rotation ticks, each row followed by its count of ticks:
The counts run from 0 to 1019.
[134 153  91 157 107 109  95 165 187 161 114 123 100 102 135 163 138 144
 124 140 179 146 115 130 120 106  93 122 138 145  72 162] -> 728
[123 122 111 149 145 167  92  59 146 136 134  87 107 147 135 150 184 133
 124  94 121 143 159 145 126 135 111 163 137 150  81 108] -> 621
[141 164 127 119 108 101 157 141 154 124 114 105  98  92 120 146 126 168
 150 134 172 136 109  82 102 152  84 146 119 126  64 120] -> 102
[110 112 153 157 105 168 137 152  96 158  92  96 115 119 130 158  94 120
 120  80  98  94 115 144 135 142 121 111  67 116 132  77] -> 197
[127 109 177 151 159 177 118 116 120 113 130 141 159 151 152 135 155  80
 164 127 130 141 166 168 109 100 159  98 115 108 141  85] -> 616
[143 136 167  73 120 139 158 123 120 142 141 153 135 149 135 107  79 156
 194 103 135 133 143 108 114 113 124 147 126 100 131  85] -> 842
[160 147 130  94 123 121 140 105 164 117 134 145  87 117 155 126 111 181
 186 116 156 161 119  97 117 121  98 148 148 111  84  99] -> 930
[118 128 136 166 139 149 115 121 112 150  50 102  70 107 144 151 142 111
 118  97 144 153 123 170 128 154  85 111 129 159 105 131] -> 284
[155 134 101 143 144 131 109 153 188 160 142 141 102  84 122 146 172 104
 128 164 122 156 106 144 120 135 105  88 146 127  93  99] -> 312
[168 144  68 147  92 166 106 135 138 142 136 147  87 116 157 151 124 150
 116 109 140 155 110 158 118 145  82  77 123 122  73 124] -> 560
[ 97 108 157 161 147 161 129 181 106 169  76 123 131 135 107 146 131  61
 138 129 125 129 137 179 133 115 134  91 114 134 153 102] -> 784
[120 100 185 135 113 113 142 136 146 152  90  82 106 109 163 157 112 139
 179  98 150 115 111 113 125 115 125 181 124 130 129  73] -> 656
[103 117 148 105 135 178 133 100 126 174 150 113 140 154  92 126 120  86
 164 109  84 124 158 150 135 117 143 138 125 138 148  59] -> 0
[ 73 123 139 160 155 152 109 163 122 181 105 100 144 145  89 142 146  74
 126 136 130 118 163 165 130  97 130 111 137 157 129 144] -> 954
[138 139 148 121 159 135 108  70 148 104 116 111  98 153 144 128 165 150
 176 121 179 159 161 127 113 114  98 170 156 151  91 128] -> 84
[116 123 187 153 163 120 131 142 158 133 136 112 174 132 134 136 154  94
 166 161 170 123 152 140 106  79 160 137 114 104 132  99] -> 447
[111 117 109 125 177 145  83 110 153 157 158 121 141 171 106 137 140 123
 155 138 146 129 183 154 127  60 111 147 162 151 120 147] -> 710
[141 136  87 113 164 165 110 107 123 138  97 144  55 152 115 126 120 169
 140  92 108 149 148 138 134 147  64 116 146 139 105 127] -> 714
[ 98 126 113 163 132 137 118 137 122 146  68  73  81 130 112 164 139 145
 114  96 134 121 135 126 137 131  83 150 124 167  94 155] -> 454
[ 90 131 158 128 106 158 147 111 101 150 127  62 118 126  94 142 123 107
 135  96 106 100 136 121 116 150 132 159  95 148 110  63] -> 120
[ 92 117 144 105 126 161 114 110 137 180 161 128 159 172 116 131 117  94
 173 115 123 130 166 152 127  67 149 153 144 140 139  91] -> 1
[154 114 152 147 124 160 152 137 108 119 100 113 106 111 140 149 103 134
 138  89 108 117 118 132 124 175 101 113  67  91 119  71] -> 27
[133 177 122 100 151 126 150 142 149 135 122 151  99 123 113 107 164 124
 166 164 173 191 138 126 100 130  89 104 174 144  74 143] -> 635
[115 128 140  97 158 157 152 161  96 153 105 117  98 140  65 121  87 129
 155 114  94  99 152 121 150 142  92 106 110 128 142 103] -> 213
[ 98 121 177 144 145 160 117 142  99 153  94 136 153 172 145 134 129  82
 159 120 159 135 149 183 117  86 141 122 122 134 138 153] -> 79
[115 119 176 154 150 147 143 170 143 153 123 114 142  96 113 136 160  59
 145 168 125 140 122 145 109 136 147  93 111 117 122  78] -> 861
[138 153 124 111 145 146 138 164 169 175 155 153 135 112  95 125 147  88
 161 181 120 154 119 138 104 131 116  74 149 121 114  91] -> 724
[106 112 154 157  99 134 145 174 108 160  64  89  89 106 140 157 100 116
 122  92 122 105  93 125 144 148 106 124  91 122 126 101] -> 196
[119 123 117 141 126 172 113  97 113 156 110  83  85 135 115 150 100 152
 124  62  98 112 151 136 138 142 100 155 114 146 110 104] -> 747
[104 126 170 151 174 145 123 161 101 150  69 139 130 162 124 140 155  74
 156 134 147 147 149 171 120  97 126 110 142 132 148 140] -> 371
[180 151 123 132 145 124 120 131 146 108 121 155  95 131 166 134 127 182
 167 122 188 156 140 118 118 118  85 110 123 100  79 141] -> 683
